The rows of D fall into 3 groups, and each row is roughly a mix of its group's hidden directions.
D, 94 rows:
[[  2   5   5  19  -3   1 -10 -21 -21 -12   8]
 [-18 -12  -2 -13  17 -21   1  -8 -12  -1  -1]
 [ 15  -4 -10   0  20  -3  11  14  22  -5  -6]
 [-10  -4  11  -3   3  -2   3   6  18  11 -29]
 [  5 -10   8  23  16   3 -17  -2 -12 -12  -8]
 [  8  11  -7  22 -15  22  -1  -8  -6  -6  -9]
 [ 18   1 -14   7  -7   4   9  -7 -11  -2  27]
 [-17   3   6  -3 -12  -5 -10 -18 -24   2  10]
 [ -7 -16   0  -4  25  -5   2  13   0  -1 -22]
 [ -6 -14  -2 -10  24  -4   0  17   6   5 -18]
 [ 13  -5 -10   2  18  -1  13  16  20  -6 -10]
 [ 15  13   1  15 -20  23  -6  -4   1  -6   0]
 [-13  -8   8 -11   6   0   3   9  19  11 -25]
 [ -7  -8  13 -26   1 -11  -6  16   3  -6  14]
 [ 13   6 -11  12  -5   3  -4  -8 -18  -9  25]
 [ 14  10  -6  30  -6   9   7  -5   5   4 -12]
 [ -8  10   2   5 -14   0 -10 -23 -20   2  14]
 [-19  -7   2 -14  10 -21  -4 -11 -17  -2   8]
 [-18  -5  10  -4   4  -2   6   0  12  10 -29]
 [ 14   8  -8  31  -8  10   9  -7  -2   3  -3]
 [ 13   4  -8  12  -9   1   5  -6 -15  -8  28]
 [ 14   5 -12   4  -3   2  -6  -6 -17 -10  28]
 [  6 -10 -13   2  24  -3  10   5  10 -10 -19]
 [-10   0   1 -28  -6  -2  11  11  15  15   0]
 [  2  15   2   7 -23  -2  -3 -22  -9  -6  15]
 [-10 -11   1 -19  20 -24   1   0  -1   0   7]
 [-18  -7  11 -10   4  -4   7   2  13  10 -25]
 [ -7  -8   5 -30   4  -8  -6  12   4  -7  15]
 [ -5 -17  -2 -13  25  -7  -4  17   4   2 -11]
 [ 18   7   0  12 -12  21   2  13  17   1  -6]
 [-17   2  14  -6 -20  -1 -11  -6 -17  10  11]
 [ -4  10  -2  17 -21  16  -4 -13 -17   0  -3]
 [ -7   0   8  11   5  -4 -10 -21 -26 -11   1]
 [  1  20  -1   8 -21  -1  -1 -22 -10   0   9]
 [ 16  10  -8  29 -10   7   7  -8  -7  -3   8]
 [ 23  11  -5  25 -10   6   7   0   8  -1   0]
 [-14 -12   2 -18  18 -23   4   5   0   6   4]
 [-14   6   3   3 -14   0 -10 -20 -24   2   8]
 [ 12   0   7   3 -13  20   1  21  15  -1 -13]
 [-17  -6  -5  -8  14 -23   1 -14 -14   4   8]
 [-12 -15  -2 -15  22 -20  -1  -8  -5  -2  -5]
 [  1  -4   5  22  11   5  -7 -14 -23 -13   1]
 [-18 -17   8 -19  12 -14  -3   3  -8  -1 -10]
 [ 12   4 -11  17 -10   6   7  -5 -13  -6  25]
 [ -8  10   5   6 -18   4 -11 -19 -19   3  12]
 [  0  19   6   9 -24   6  -1 -19  -7   2   9]
 [ -9  -3  13 -16   8  -5 -20  21  10  -3  -8]
 [ -1 -13   9  23  14   6   1   1  -7 -12 -20]
 [-10  13   1 -19 -20  -5   9   0  14  14  -8]
 [  0  21  -9 -14 -19   1   5  -9   3  14  16]
 [ 17   7  -9  15  -9   3   3  -6 -13  -8  24]
 [-17  -5   9   4   4   1   3   2  10  11 -31]
 [  2   5 -10  25  -6   9  17 -17  -5   4  -9]
 [-16  -9   8 -29   7 -10  -9   5  -4  -5   8]
 [ -2 -16  -1  -6  18   0   4  21  13   3 -18]
 [-12  -4   2 -16  12 -23  -3 -10 -11  -3  17]
 [  5  16   0   1 -28   0   0 -15   1  -1  18]
 [  4   2  -4  23  -3   8  15 -10   5  14 -21]
 [ 18   5  -7   1  -5  -1  -4   0 -10 -11  31]
 [ -5   7   0 -27 -16  -6   2   6  16  13  10]
 [-16  -9   9 -11   6  -2   5   5  15  12 -25]
 [ -3 -13  -2  -5  20  -1   3  20  11   5 -21]
 [ -3   0  -8 -30   0 -14  -5   8  11   8  12]
 [ 15   7 -13  25  -7   8  11 -15  -9   2   5]
 [-13  -3  10  -7   6  -3   2   0  14   9 -31]
 [-14   5   7  -2 -13  -5 -11 -20 -20   7  13]
 [-13  -5  14  -9   5  -5  -1   8  15   9 -26]
 [  8  -3 -16 -13  -5  -4  17  16  22   1   7]
 [ 19  13  -2  15 -14  22  -4  -3   5 -10  -1]
 [  8  16  -3  15 -17   3  -4 -19 -10  -5  15]
 [  8  -8 -11   6  15   5  13  14  15  -3 -21]
 [ -1  18  -3   7 -18  -5  -1 -25 -14  -4   8]
 [  0   2   0 -10   3  -6 -19   0 -20 -12  23]
 [  3   6 -28 -16   5  -9  17   2   2   4  11]
 [ 18   5   3   7 -10  17   3  17  21   6  -5]
 [  5  -3  11  27   2  10  -9 -11 -16 -13   3]
 [  6   7   7  27  -4  10  -9 -16 -16  -7   2]
 [-10   7  13  -7 -17  -3 -14 -13 -15   5  19]
 [ -9  -5   9 -24   7 -10 -19   9  -7  -7  11]
 [  5  18   1  10 -24   4   1 -18  -5  -2  13]
 [  9  14   3   5 -25   7  -2  -9   3   0  23]
 [-22 -12  10 -25   6  -6   0  10   7   3  -6]
 [-15  -6  -1 -11  12 -22  -4 -16 -14   2  10]
 [  7   7 -13  22  -2  10  12 -17   1   7 -16]
 [-18 -10  12 -28   5 -11  -4   8   1  -2   3]
 [ 15   6   5   9 -16  24  -2  13  13  -3  -9]
 [ -6  20  -1  -5 -25  -5   9 -19  -3   4   0]
 [ -4  -6  -5 -23  -5  -7  14  16  21   6  -1]
 [-18 -10   6  -7   5   0  10  -3   9  15 -25]
 [ -1 -21   6   2  25  -4 -16   8  -8 -10   1]
 [ -1 -17  -1  -8  23  -1  -1  22   9   3 -13]
 [ -1 -18   0  -6  18  -2   3  22  13   0 -15]
 [-22  -8  10 -10  10  -4  -5  -2   0  11 -24]
 [ -1  20  -3   0 -19   3   5 -21 -11   5  15]]
One row of each group comes first, with its name. Which group is each row after those in?
[-15  -9  12 -27   6 -10 -10  13   4  -3   4]  (41)
[ -2  -5   7  24  13   8  -1 -10 -20  -9 -12]  (13)
[ -8  -5   0 -17  17 -26   2  -1   0   2  17]  (6)

[-11   7   4   0 -12  -5 -11 -21 -20   4  16]  (6)
[ 12   1 -10  -4  -4  -1   1  -4 -13  -9  32]  (41)
[-13  -5   6 -19   9 -22  -5  -5 -11  -3  17]  (6)
[  4   2  -9  -2  -3  -3   2 -17 -23  -7  25]  (41)
[  1   4  10  18  -4  10  -6 -18 -21  -7  13]  (13)
